Each path below is one point turned by a fixed rotation once a step. After each direction that follows a path, write how fast that rotation turns it, in degrees per step (0 if it stays still).
Each turn is a multiple of 5 degrees from 10 to 175, or 0.

[-6 21 5 0 -6 -5 -2 10 -4]
[2 12 15 -4 -6 -9 2 9 8]
[8 1 -1 -9 -9 -15 4 9 12]
[1 2 -15 -2 -7 -10 -6 13 8]
[-9 3 -2 9 -4 -5 -11 18 4]
[-7 -4 13 7 -11 -5 0 16 0]
[4 -4 4 2 -20 -1 11 10 2]
[6 2 -8 0 -15 10 3 11 10]
[-5 -2 -2 -5 -2 13 -6 16 11]
[-13 -8 3 -9 -3 5 -1 17 -3]
[-8 1 0 -8 -13 3 7 11 -13]
[-1 17 2 -6 -13 10 6 7 -4]
[1 13 8 -14 -2 7 2 8 10]
[-2 1 0 -21 0 -6 -1 11 7]
[-6 7 -10 -12 -4 -12 -3 11 -6]
[-7 18 0 3 -6 -8 -5 11 -5]
[-1 12 16 2 -7 -9 0 10 6]
[8 1 5 -5 -11 -14 6 9 12]
Directions:
[-13 1 -3 1 -2 -1 6 -6 8] -> 0
[1 11 -8 7 0 7 -5 0 0] -> 95
[-3 8 1 -13 4 4 2 -3 -6] -> 25

[5 5 -5 -6 1 17 5 17 -6]
[1 -6 9 10 0 2 15 18 -8]
[-9 10 2 8 17 3 2 13 -7]
[4 9 -7 10 -3 12 -3 10 -17]
[-2 13 7 2 -4 5 20 6 -9]
[-1 5 -1 -7 10 14 7 19 -2]
[2 -7 2 14 1 4 5 19 -12]
[-9 15 4 12 11 0 6 6 -11]
[3 13 -8 0 0 16 -1 10 -12]
[3 3 7 3 -8 6 19 12 -8]
[-7 4 4 -1 15 6 9 18 -1]
[2 -2 -4 14 3 7 -4 18 -14]
[-4 15 6 12 -1 1 12 4 -13]
[0 15 -4 -6 5 16 6 11 -6]
[7 -6 2 3 -6 9 12 19 -9]
[-9 4 8 8 14 -1 10 15 -5]
[0 8 -8 9 7 11 -8 13 -14]
[3 12 3 10 -9 5 14 5 -15]
Directions:
[8 4 -2 -1 -2 -11 -4 1 8] -> 0
[7 -8 -1 6 -11 0 -1 2 -5] -> 135
[0 -12 4 -3 5 -1 3 9 6] -> 80

[-2 -15 -1 13 -18 -13 4 9 0]
[-22 0 5 12 -14 0 -1 12 0]
[-13 7 16 -2 -19 7 2 -6 -2]
[9 12 18 5 -16 -8 -3 -3 3]
[3 23 -2 4 -10 -14 3 10 1]
[3 9 -13 -6 -18 0 16 7 -1]
[6 -9 -6 5 -21 2 8 6 15]
[-15 0 -4 8 -12 -5 -6 3 21]
[-19 1 1 -5 -15 -11 -1 -13 3]
[0 -5 10 4 -18 -19 2 -5 -9]
[-5 6 7 14 -12 -12 2 17 -10]
[-10 12 5 1 -17 10 11 12 -7]
[8 7 10 0 -22 11 5 -1 11]
[4 17 1 6 -12 -8 -5 1 20]
[-5 12 -15 -7 -12 -16 6 -3 7]
[2 -11 -10 -2 -20 -13 10 0 0]
[-9 -13 0 15 -15 -7 1 12 5]
[-26 3 7 4 -14 2 0 3 2]
Directions:
[9 7 -8 -4 0 3 3 1 9] -> 45
[1 -3 3 -12 -1 -2 -8 8 1] -> 0
[5 -6 2 -8 -6 4 6 -9 -4] -> 115

[20 4 7 -9 14 11 -2 -5 3]
[10 -10 10 14 -8 -1 9 12 10]
[-2 6 -8 2 -15 20 -6 9 -8]
[-16 -8 8 -20 -7 -2 -4 4 7]
[4 -3 -8 -2 5 6 -13 -18 15]
[10 -20 -13 3 -1 -9 10 1 -1]
[14 13 -9 -11 5 8 6 12 -5]
[8 1 21 -7 -13 -5 1 6 8]
[3 -3 3 12 -4 15 -21 3 2]
[-14 -21 -4 -4 -4 10 8 3 -1]
[-3 11 -17 -12 0 4 1 -4 16]
[14 -8 -3 -8 -12 -17 -1 -10 1]
[19 -3 -5 -2 14 4 -12 10 -7]
[7 -6 16 -3 0 11 18 7 5]
[-3 11 -2 9 -15 10 -6 10 14]
[-8 -12 1 -9 -19 2 -9 -5 -8]
[-4 -7 -10 -13 17 4 -12 -2 10]
[13 -9 -4 0 -1 -2 16 -14 11]
Directions:
[0 -8 7 -3 -7 -2 9 -6 -4] -> 175
[-14 -3 -1 0 -5 5 -5 -3 3] -> 60
[-2 10 -4 -5 -11 -4 4 4 -2] -> 90
[5 2 1 9 -7 -5 -2 -6 9] -> 110

[-14 0 15 -4 -9 -6 14 15 -10]
[-10 -5 -4 5 -30 -4 -6 1 2]
[11 -2 -11 8 -6 -24 -10 8 -6]
[-11 -13 -11 3 10 -2 -8 3 -23]
[-17 22 -9 8 2 6 -7 -4 -9]
[-18 10 12 7 8 -13 -1 14 9]
[-12 -14 15 12 -7 -2 -15 -7 5]
[16 8 8 10 -3 -5 -22 -3 -6]
[1 -3 4 -15 13 4 -17 15 -12]
[-15 10 -6 -18 0 8 -15 -11 4]
[-4 13 10 -11 8 -21 1 -9 10]
[-6 -14 24 -6 -2 -6 5 -12 -9]
[9 9 11 -4 -23 3 -4 -6 -14]
[5 2 -3 -17 -10 -12 -3 21 -7]
[-14 -11 -19 -14 -9 -7 -6 -6 -4]
[-3 13 -13 5 2 -20 4 -15 -10]
[-15 -1 10 7 6 -8 14 6 -20]
[-16 6 4 13 -22 8 -3 4 -6]
Directions:
[0 -7 -2 2 0 -10 -2 -6 10] -> 85
[7 13 -3 4 -4 -2 -2 -5 3] -> 135
[-2 -2 -8 2 -8 -5 10 2 -6] -> 25

[20 -9 -12 -2 11 2 3 -6 7]
[24 3 3 -5 10 -4 1 10 -4]
[21 0 -9 -3 8 5 8 -11 5]
[21 7 7 -13 10 -4 4 2 -6]
[19 8 -9 -3 6 5 10 -14 -1]
[14 11 6 -17 10 -5 2 -4 -7]
[12 14 -12 -3 4 3 7 -16 -7]
[7 10 1 -20 10 -8 -4 -8 -8]
[6 16 -17 -1 3 -2 2 -12 -12]
[1 4 -6 -18 11 -10 -9 -10 -8]
[4 12 -20 2 4 -6 -5 -5 -14]
[0 -3 -13 -14 12 -11 -13 -8 -4]
[7 6 -19 4 5 -9 -9 4 -13]
[4 -10 -16 -10 12 -9 -11 -5 0]
[12 1 -16 5 7 -9 -9 11 -10]
[11 -13 -16 -5 12 -4 -7 -3 5]
[19 -1 -8 4 8 -7 -5 14 -7]
[18 -11 -12 -2 12 0 -1 -5 8]
Directions:
[-3 -8 4 -11 5 -1 -3 -5 6] -> 170
[3 -11 -4 6 2 -2 -5 9 4] -> 20

[-17 -13 -15 -3 2 4 7 -12 -1]
[-8 11 -21 -7 -7 1 13 -7 0]
[5 -5 -14 -13 -8 18 10 -2 -3]
[-3 -6 -17 -6 -5 7 -8 -8 -18]
[7 14 -16 -10 -9 3 -11 -11 0]
[6 -8 -5 -12 -4 15 -12 -13 7]
[-13 -6 -11 -2 2 -1 -12 -20 3]
[-7 8 -13 -7 -3 1 4 -15 18]
[-8 -14 -11 -9 0 14 11 -10 8]
[-15 -2 -21 -3 -2 1 9 -9 -10]
[4 11 -19 -12 -11 8 10 -3 -1]
[5 -10 -12 -11 -6 18 -4 -5 -10]
[-2 4 -17 -5 -5 0 -16 -14 -11]
[7 8 -10 -12 -6 7 -11 -14 13]
[-6 -16 -6 -7 2 10 -9 -17 8]
[-16 1 -15 -3 0 -5 0 -17 7]
[-4 2 -13 -11 -4 9 15 -9 15]
[-10 -15 -14 -7 -1 12 10 -6 -7]
Directions:
[-1 4 -6 0 5 10 1 -10 -2] -> 0
[1 -15 4 -1 3 8 -1 1 -2] -> 125

[-12 -6 0 3 10 2 17 22 5]
[8 -5 7 9 20 -10 15 6 12]
[0 -8 13 -9 17 1 16 -15 5]
[-7 -13 13 -8 22 -2 -8 -6 -9]
[2 2 -3 -10 19 -4 -21 -10 8]
[-17 9 -6 -21 4 0 -9 -7 9]
[-15 8 -2 -12 -1 -19 -9 15 2]
[10 11 -3 -12 -5 -23 5 9 10]
[7 -5 4 -22 -11 -9 17 5 -3]
[14 -22 4 -9 -3 -7 -2 13 -9]
[20 -19 -4 -8 -2 7 -6 0 13]
[-6 -17 5 -9 -8 18 -4 3 15]
[-5 -3 14 6 0 9 -15 16 16]
[6 19 15 -2 4 10 0 6 19]
[-4 14 15 -11 8 13 11 13 -6]
[8 6 0 -3 23 1 3 19 -10]
[7 -1 -16 -9 22 5 14 1 5]
[-17 -17 -9 -6 17 -2 12 2 3]
Directions:
[-6 2 -3 -2 9 -10 0 -8 -3] -> 25
[1 -3 4 -12 7 -1 0 7 7] -> 0
[-3 0 8 1 0 5 -11 -8 4] -> 45
[-3 -5 -13 -2 2 6 -7 1 1] -> 60

[-3 14 10 -11 18 5 5 2 -6]
[14 1 -2 -5 -5 10 -17 -13 -6]
[5 -6 -1 21 -2 -2 13 -6 -13]
[5 16 16 7 6 -6 -2 11 9]
[19 -13 -1 -7 -6 3 -5 0 14]
[-4 -12 3 -2 4 -15 16 -11 -3]
[-14 7 17 -3 10 7 -10 -4 7]
[12 -4 -6 -8 2 23 3 -5 -4]
[8 7 -2 7 5 -14 4 -12 -17]
[1 1 16 19 -4 4 -13 3 4]
[17 -2 0 -1 -2 7 17 9 10]
[6 -2 2 -8 9 -23 -2 -8 6]
[-11 -18 17 0 -1 8 -6 -5 3]
[-1 9 1 -8 7 15 20 -5 0]
[11 8 -4 -2 14 -4 -16 -11 -8]
[6 -11 11 14 -12 7 -3 0 -14]
[6 16 5 11 -2 -2 17 1 11]
[14 -7 0 -2 13 -7 -13 5 14]
Directions:
[-3 -8 3 -6 0 -6 3 2 11] -> 55
[0 0 11 -6 -6 3 -6 7 -4] -> 125

[-5 -3 -13 8 -21 -6 -7 2 -14]
[-3 9 -5 -17 -11 16 -12 -4 -5]
[12 -19 -10 -3 -12 9 1 -12 5]
[-11 -4 -3 3 -8 3 4 -16 -22]
[-1 11 -7 -19 0 12 14 -11 1]
[6 -8 3 6 -17 0 21 -10 6]
[-22 3 7 -9 -11 -9 9 -4 -9]
[1 11 -15 -14 -14 -3 10 5 12]
[1 -3 5 8 -29 -1 -3 4 2]
[-16 -7 -5 -18 -12 -2 -13 -1 -4]
[10 1 -25 -2 -13 6 -2 -2 -1]
[2 -4 8 3 -17 16 -6 -13 -12]
[-7 -13 -8 -20 1 5 5 -17 -2]
[5 4 -15 8 -8 2 19 -11 -9]
[-8 9 16 -8 -13 9 12 -10 -4]
[-5 -9 -7 -13 -9 -10 16 -4 13]
[-7 11 -7 8 -21 -11 8 4 -8]
[-7 9 6 -18 -18 7 -7 4 6]
Directions:
[-2 2 5 0 5 -1 15 -5 0] -> 40
[8 12 1 0 -2 9 1 2 2] -> 115
[-1 6 0 3 0 -6 -6 -12 6] -> 0

[2 10 17 3 -14 7 -2 -5 17]
[5 19 -5 10 8 -11 10 10 -2]
[-5 2 -5 -9 -1 12 -12 21 -3]
[-14 10 8 7 1 5 -11 -15 -13]
[11 7 4 13 -16 -5 -8 2 13]
[3 21 -1 -1 13 8 12 7 5]
[-16 3 0 -6 -5 -6 -10 18 -9]
[2 2 1 13 -1 17 -17 -8 -9]
[-1 16 8 2 -16 -3 2 -6 17]
[11 16 -4 5 13 -7 2 15 -5]
[-18 0 -2 -6 0 14 -10 16 2]
[-4 7 11 12 -8 2 -8 -13 -17]
[11 10 -7 9 -12 0 -6 1 19]
[2 20 7 -9 14 2 7 9 -1]
[-17 -2 -2 6 -2 -4 -12 17 -7]
[5 6 6 9 -9 21 -8 -9 -8]
[-2 21 -2 2 -11 -12 1 -6 13]
[13 10 3 0 15 -1 -6 19 -2]
Directions:
[-6 -4 -5 -2 -6 6 -2 1 -12] -> 90
[-10 1 -11 6 2 -2 1 -3 6] -> 175

[-1 -1 5 7 -14 -5 -10 -20 -6]
[-9 15 -1 -2 -1 -3 5 -21 3]
[-2 11 -4 -12 -12 -3 1 -3 18]
[5 -6 -16 -10 -14 4 11 0 2]
[-10 -5 -17 -2 4 -9 14 9 -2]
[-14 -10 -8 0 -4 -7 -12 15 -2]
[-11 -3 -7 7 -4 12 -10 0 -16]
[-11 21 0 9 4 7 -3 4 -6]
[9 19 5 2 -13 1 -8 10 -2]
[14 9 3 -3 -11 -3 10 -3 -16]
[-3 6 10 -11 1 -18 13 2 -7]
[-9 -12 15 -15 -11 -4 -1 2 -1]
[-15 -10 6 -3 -5 14 12 -6 -3]
[-15 1 5 11 -1 7 10 9 14]
[3 -6 -1 17 -16 1 -1 8 9]
[3 -1 -8 21 -5 -8 7 -9 -7]
[-7 10 -2 7 -1 -21 -6 -9 2]
[-3 4 -3 -9 -14 -4 -14 -16 0]
Directions:
[-9 4 -1 1 -12 -3 4 1 -4] -> 0
[-9 4 4 -3 1 10 -6 -6 3] -> 65

[-3 9 16 3 0 -6 -5 -15 -3]
[8 14 -2 -8 4 4 2 -13 -10]
[16 5 -2 -3 -17 1 8 1 -7]
[3 5 11 6 -15 -1 -12 8 -7]
[9 12 1 4 8 -6 -18 1 -3]
[15 -2 -8 3 3 -13 -2 -12 -4]
[-2 -5 0 5 -10 -9 4 -6 -21]
[-2 13 1 6 4 0 2 11 -18]
[18 2 3 11 10 0 4 10 -1]
[11 -16 11 0 3 -6 -4 0 -7]
[-5 1 7 -13 8 -16 -2 3 -13]
[1 12 6 1 7 -11 17 -2 -2]
[9 0 16 6 0 9 11 -8 -6]
[9 1 12 -14 -1 9 -4 5 -11]
[11 10 7 -12 -5 -12 -1 9 6]
[4 7 14 7 -5 -13 -4 -11 6]
[2 8 5 -2 2 3 -6 -19 -12]
[13 12 -10 -8 -8 1 5 -2 -11]
Directions:
[-3 9 5 11 5 1 -1 0 5] -> 95
[6 -4 4 -1 1 -1 -10 9 6] -> 70
[-5 -9 9 6 -7 2 -3 -5 -4] -> 115
[-9 -5 -7 0 0 6 0 1 10] -> 0

[2 11 -8 -16 -4 15 -11 1 -12]
[7 11 -2 -13 -6 20 8 12 -5]
[9 10 4 3 4 13 0 23 -2]
[10 12 5 -2 9 4 -15 14 -11]
[7 16 4 -20 -1 -1 -8 4 -14]
[4 17 7 -15 -12 3 6 13 -2]
[1 16 4 1 -7 3 -6 23 5]
[-1 14 -4 -2 -2 4 -23 14 -4]
[-1 14 -8 -15 -7 11 -13 2 -9]
[3 11 -5 -12 -9 19 6 11 -2]
[6 9 0 3 2 17 0 21 0]
[9 11 1 -1 10 9 -15 13 -12]
[10 13 3 -17 2 4 -6 3 -16]
[9 15 8 -16 -9 5 8 13 -4]
[4 15 8 0 -4 1 -3 24 3]
[0 15 0 -3 -2 -1 -22 14 -4]
[-1 15 -5 -18 -9 6 -13 2 -8]
[0 13 -5 -12 -14 16 4 12 0]
Directions:
[4 3 10 -3 1 -12 2 2 -2] -> 40
[0 1 -1 -12 -6 2 8 -8 -3] -> 90
[1 -15 -2 1 0 -6 2 -4 4] -> 0

[26 -1 9 -4 3 4 -3 -6 3]
[3 1 2 3 -24 3 14 8 -5]
[11 -10 1 -12 11 6 4 17 -5]
[-8 -4 -4 0 -5 20 15 -7 4]
[5 0 -17 -17 0 5 -12 -1 -11]
[13 6 -9 17 3 10 6 -9 -1]
[-4 15 -11 -1 -7 0 -6 19 -3]
[8 12 8 0 19 11 3 2 8]
[-6 13 2 -10 -20 5 -1 -3 9]
[24 2 9 -11 2 0 -7 -3 -6]
[7 -1 2 7 -20 3 17 4 4]
[4 -7 1 -14 5 7 1 19 -12]
[-1 -5 -4 -1 4 18 18 -9 7]
[-2 -1 -16 -12 -9 9 -13 -1 -9]
[17 8 -10 12 10 5 5 -8 -4]
[-5 14 -11 7 -11 5 -4 17 3]
[6 16 8 -7 19 8 0 5 0]
[-2 10 3 -6 -16 8 3 -5 18]
Directions:
[-5 -2 -14 4 5 5 -1 -2 -5] -> 40
[9 -1 -1 -3 13 -4 3 -2 2] -> 155

[11 -9 11 -12 -3 18 10 -6 11]
[13 -12 4 -5 -22 -7 -10 4 11]
[-5 4 0 10 1 -11 -9 0 28]
[2 -10 3 -7 24 7 -1 -8 16]
[3 -21 14 -7 -8 11 -12 -8 -1]
[-9 3 12 -3 -22 -5 -5 -8 16]
[6 10 -6 -15 8 -9 -5 -7 22]
[0 -15 -7 -7 11 8 -22 1 7]
[-25 -16 10 -2 -6 4 -5 -5 6]
[-4 4 10 -16 -5 -12 3 -22 5]
[9 11 -10 -12 -3 4 -22 -11 5]
[-19 -5 -15 -8 -3 9 -11 8 11]
[-18 -16 -2 -13 5 -15 4 -9 0]
[-2 2 1 -1 2 -4 -14 -28 -10]
[-10 15 -10 -8 -8 20 -5 -11 2]
[-7 -5 -20 -22 -9 -5 6 5 1]
[-7 -8 -17 3 1 -21 -12 -8 -8]
[-16 7 -8 10 10 8 0 -21 -4]
Directions:
[3 2 -4 -3 7 15 -2 1 0] -> 100
[-9 4 -8 -6 0 -1 -3 -4 -9] -> 10
[11 -6 -1 -8 4 -5 0 -2 -6] -> 120

[12 6 -4 10 -1 6 -10 -21 -10]
[2 3 -21 8 10 -3 -8 4 -16]
[-2 -13 4 13 0 -10 -18 14 -8]
[-1 -1 15 15 -5 9 -15 -11 -9]
[6 9 -10 -1 11 9 -14 -12 -15]
[12 -7 -14 7 4 -13 -15 5 -9]
[-3 -7 4 26 -7 -2 -8 4 -10]
[-9 4 6 6 7 15 -17 -5 -16]
[14 -1 -6 -5 8 -4 -22 -9 -8]
[13 -3 -11 21 -5 -9 -5 -5 -8]
[-11 0 -4 19 4 6 -7 7 -17]
[-2 -5 9 -2 7 3 -27 2 -9]
[18 -1 0 8 -3 -2 -15 -18 -6]
[4 5 -19 17 4 1 -1 -3 -16]
[-7 -7 -3 9 8 -5 -18 15 -12]
[4 -7 16 11 -4 2 -21 -8 -6]
[8 9 -6 8 4 10 -9 -18 -14]
[6 -2 -19 5 10 -8 -12 6 -14]
Directions:
[-8 -2 13 -1 -1 6 -5 1 1] -> 90
[-3 9 0 -7 -10 -2 3 4 6] -> 0

[1 14 -17 6 2 -3 -4 8 12]
[-10 -6 -19 10 -2 -2 14 6 0]
[5 11 -11 11 -9 -10 2 4 14]
[-8 -1 -22 1 4 7 6 12 6]
[-2 6 -13 18 -6 -12 6 0 3]
[0 3 -16 -2 -3 4 12 11 15]
[-8 4 -18 16 0 -6 -5 7 0]
[0 2 -14 3 -5 -6 20 2 10]
[-3 5 -16 11 -5 0 -8 13 12]
[-6 5 -20 6 5 -5 15 0 -1]
[0 1 -10 11 -15 -5 3 9 15]
[-4 10 -22 2 10 1 4 7 6]
[-6 -4 -12 16 -11 -7 9 5 2]
[4 13 -16 0 0 -4 7 6 16]
[-12 -5 -19 13 -2 1 2 11 0]
[3 11 -12 8 -4 -12 13 -1 10]
[-5 -3 -17 4 -5 6 2 16 11]
[-4 10 -18 13 4 -12 6 -1 -1]
Directions:
[-8 9 2 -5 -9 5 0 -3 -4] -> 0
[-8 -2 -5 3 9 1 -3 0 -11] -> 135
